Here are some points:
[ 8 15 18 28 14 15 16 13  9 24 26 19 26 18 15 26 15 24]
[20 23 27 15 29 28 24 60 21 27 14 13 21 32 11  8 14 17]
[50 21 20 19 13  9 21 11 24 30 15 48 11 17 17 21 20 26]
[13 21 26 26 23 18 21 38 33 21 22 25 24 36 19 14 15 21]
[34 25 25 41 34  8 27 29 23 51 20 55 23 29 91  6 11 18]
[48 28  9 81  8 26 13  9 17 13 29 16 17  4 28 69 24 33]
[14 13 19 28 18 15 11 16 31 93 34 20 28 36 33  6 18 27]
[17 18 24 12 23 15 19 24 16 20 29 58 29 18 21 15 16 21]
[26 20 28 35 22 23 29 30 20 32 13 15 19 14  7 26 17 27]
[13 11 12 30  9 30 32 10 20  6 21 32 19 11 43 75 32 16]
[ 8 17 19 20 16 11 19 18 26 20 16 23 25 30 26 19 14 17]
[18 24 18 14 19 31 28 28 41 21 22 13 15 27 22  7 20 17]
[ 7 11 12 14 14 19 20 14 21 13 41 15 37 20 18 25 16 14]
[ 9 19 18 11 20 39 25  6 22 24 19 20 17 49 47  8 17 23]
[18 22 30 24 20 45 20 66 19 26 21  4 25 30  7 31 14 12]
[25 25 22 13 19 20 25 21 21 18 26 16 19 13 20 24 20 18]
[28 32 34 13 36 26 24 51 30 15 20 11 29 30  8 12 12 25]
[15 17 19 15 18 21 14 18 17 76 16  8 11 13 17 58 29 14]
[21 17 32 15 21  6 22 20 24 10 11 14 16 40 40 26 16 30]
[27 19 32 17 24 14 19  9 13 36 16 46 18 17 18 34 20 34]
[ 9 11 18 20 26 48 29 17 23 13 20 12 16 28  7 11 21 17]
[38 18 15 23 17 16 26 17 14 17 21 24 23 20 20 19 16 22]
[12 12 32 13 51 22 14 58 15 15 17  8 18 16 13 10 19 16]
[11 20 37  7 34 25 21 33 20 43 13 17 18 37  7 19 17 24]
[ 8 21 25 32 29 41 16 19 23 17 18  7 32 21 18 17 18 16]
[19 19 20 18 18 21 21 14 22 37 11 19 13 15 23 42 31 20]
[18 18 17 20 15 15 21 24 33 18 19 20 19 11 19 21 32 25]
[42 37 11 10  8 16 14 14 40 28 15 12 19  9  9 94 23 37]
[14 16 12 20 15  7 37 19 20 13 36 11 28 24 19 29 16 18]
[ 6  8 18 17  8 15 47 13  5  2 51  8 24  8 15 41 26  7]
[ 93  51  11   6  10   8  11   7  57 119  22   8  12  10  10  53  24  52]
[25 18 21 11 16  9 23 25 30 11 23 21 22 18 22 21 16 18]
[16 18 23 34 15 31 20 22 16 28 19 11 16 14 16 19 15 21]
[15 17 12 19 18 25 23 27 21 17 31 18 29  9 21 15 26 12]
[18 29 14 31 19 30 23 20 14  5 15 74 12 16 15 16 20 20]
[20 17 22 18 26 17 24 31 17 21 12 10 18 31 23 11 18 13]
[19 17 25 22 26 18 14 27 21 24 36 47 23 30 14  5 13 22]
[16 14 12  5 10 12 23 19  9 14 13  8 21 10  6 89 34 19]
[20 29 10 36 15 11 18 19 29 23 17 33 15 10 26 13 24 25]
Then 32 other points, each followed by its number:
[40 20 17 14 20 46 24  7 20 13 13 57 18 30 18 24 23 26] 0
[17 16 17 21 21 12 13 21 17 12 14 17 17 12 53 22 18 16] 1
[19 22 28 32 19 18 14 22 15 22 18 21 12 17 18 34 17 35] 2
[ 9 22 25 18 15 15 18 16 16  8 22 20 17 18 15 42 19 16] 3
[12 10 19 22 31 17 26 13 21  7 12 21 11 21 33 22 22 23] 4
[14 19 22 14 21 31 21 24 19 21 24 36 29 23 37 23 19 18] 5
[ 6 20 16 32 19 50 15 14 20 27 14 11 21 16 25 21 28 25] 6
[18 24 25 14 16 15 17 14 18 20 16 16 12 35 21 22 24 19] 7
[28 20 20 19 18 19 11 12 30 15 12 13 12 14 29 16 26 14] 8
[20 18 25 19 21 23 21 21 14 13 28 46 26 14 12 40 18 28] 9
[18 19 23 12 17 31 23 20 27 23 30 12 27 23 23 24 29 23] 10
[12 15 17 30 16 10 18 24 20 21 23 31 33  9 20 25 21 14] 11
[32 24 24 25 14 38 16 14 22 20 15 20 19 19 45 25 26 22] 12
[12 15 18 14 15 12 20 17 22  9 31 25 33 10 35 20 20 16] 13
[24 23  9 25 20  8 29 15 16 13 18 18 14 47 18 13 17 17] 14
[19 19 21 28 33 25 18 23 19 16 16 25 19 58 29  7 15 14] 15
[21 19 41 10 32 42 22 20 18 16 17  7 15 21 10 19 16 18] 16
[17 26 21 12 17 20 22 11 32 21 11 18 12 25 24 23 18 31] 17
[30 17 17 42 22 12 31 25 12 16 13 27 12 39 26 10 20 17] 18
[23 23 11 12 11 12 18  4 37 35 20  9 18  7 16 70 34 24] 19
[14 27 25 23 29 17 11 12 35 28 22 49 19 57 23  8 22 39] 20
[47 27 14 11  6 13 18  9 23 72 18  5 18  7 17 70 33 25] 21
[24 17 17 25 20 16 12 19 29 33  9 11  8 30 22 26 19 18] 22
[ 8 11 18 13 19 22 20  7  9 12 31 28 29 15 19 21 17 20] 23
[ 6 25 19 15 27 32 23 10 16 37 22 17 21 36 12  9 25 27] 24
[22 21 15 53 34 12 18 20 22 17 20 12 21 47 29  3 16 18] 25
[26 15 27 31 22 40 26 39 24 13 23 13 22 21 13 31 26 36] 26
[ 8 18 18  8 20  7 14 13 20 28 24 32 21 19 17 27 27 15] 27
[122  52  27  19  27  24  21  19  23 115  31  11  33  12  27  10  15  40] 28
[19 19 20 18 21 14 17 28 45 20 17 21 13 23 16 22 20 16] 29
[19 24 29 29 32 19 16 47 17 12 19 57 26 39 23 11 13 17] 30
[45 25 19 21 15 25 19 17 24 40 12 60 13 26 35 23 28 24] 31
Which two of these numbered points are nearest to each point below, looking only along the 5 directions in which the first points spread most? Their numbers follow each, nearest first.
[19 21 15 18 25  8 19 19 14 13 19 22 18 22 14 34 22 22] > 3 9
[ 6 15 19 12 25 26 24 13  8 15 14 34 14 33 20 15 15 10] > 23 13
[20 28 21 40 22 13 23 20 19 42 19 24 21 32 34 10 14 23] > 25 12
[43 27 28 36 43  9 18 67 12 12 16 67 27 24 74 15 14 26] > 30 18
[15 17 18 44 27 28 26 25  9 41 24 11 18 32 14 13 13 24] > 6 22
[116  42  14  17  11  24   8  15  34  57  16  18  13   7  11  72  25  38] > 21 28
[30 18 16 10 17  8 21 22 19 10 24 30 19 13 11 31 20 18] > 9 3
[10 16 33 11 43 29 23 54 19 27 17  6 17 32  8  7 15 15] > 16 24
[54 35 12  6 11 10 15 10 50 35 13  3 18  9  7 76 28 29] > 21 19
[29 21 17 26 24 30 17 24 21 53 37 22 31 35 20 21 18 25] > 22 24
[12 17 19 15 24 13 21 39 19 10 20 82 16  7 15 21 18 18] > 0 9
[30 16 29 11 35 35 25 51  8  9 25 13 14 19  9 11 17 23] > 16 26
[11 19 20 37 26  7 37 23 20  5 19 10 16 75 22  8 21 17] > 15 25
[33 32 40 32 19 32 17 20 27 10 19 22 22 10 22 24 16 24] > 2 26
[33 19 26 65 23  7 18 17 14 15 17 26 22 16 17  8 13 27] > 18 12
[59 19 17 15 20 33 20 37 15 16 17 35 18 45 26 11 13 11] > 30 18
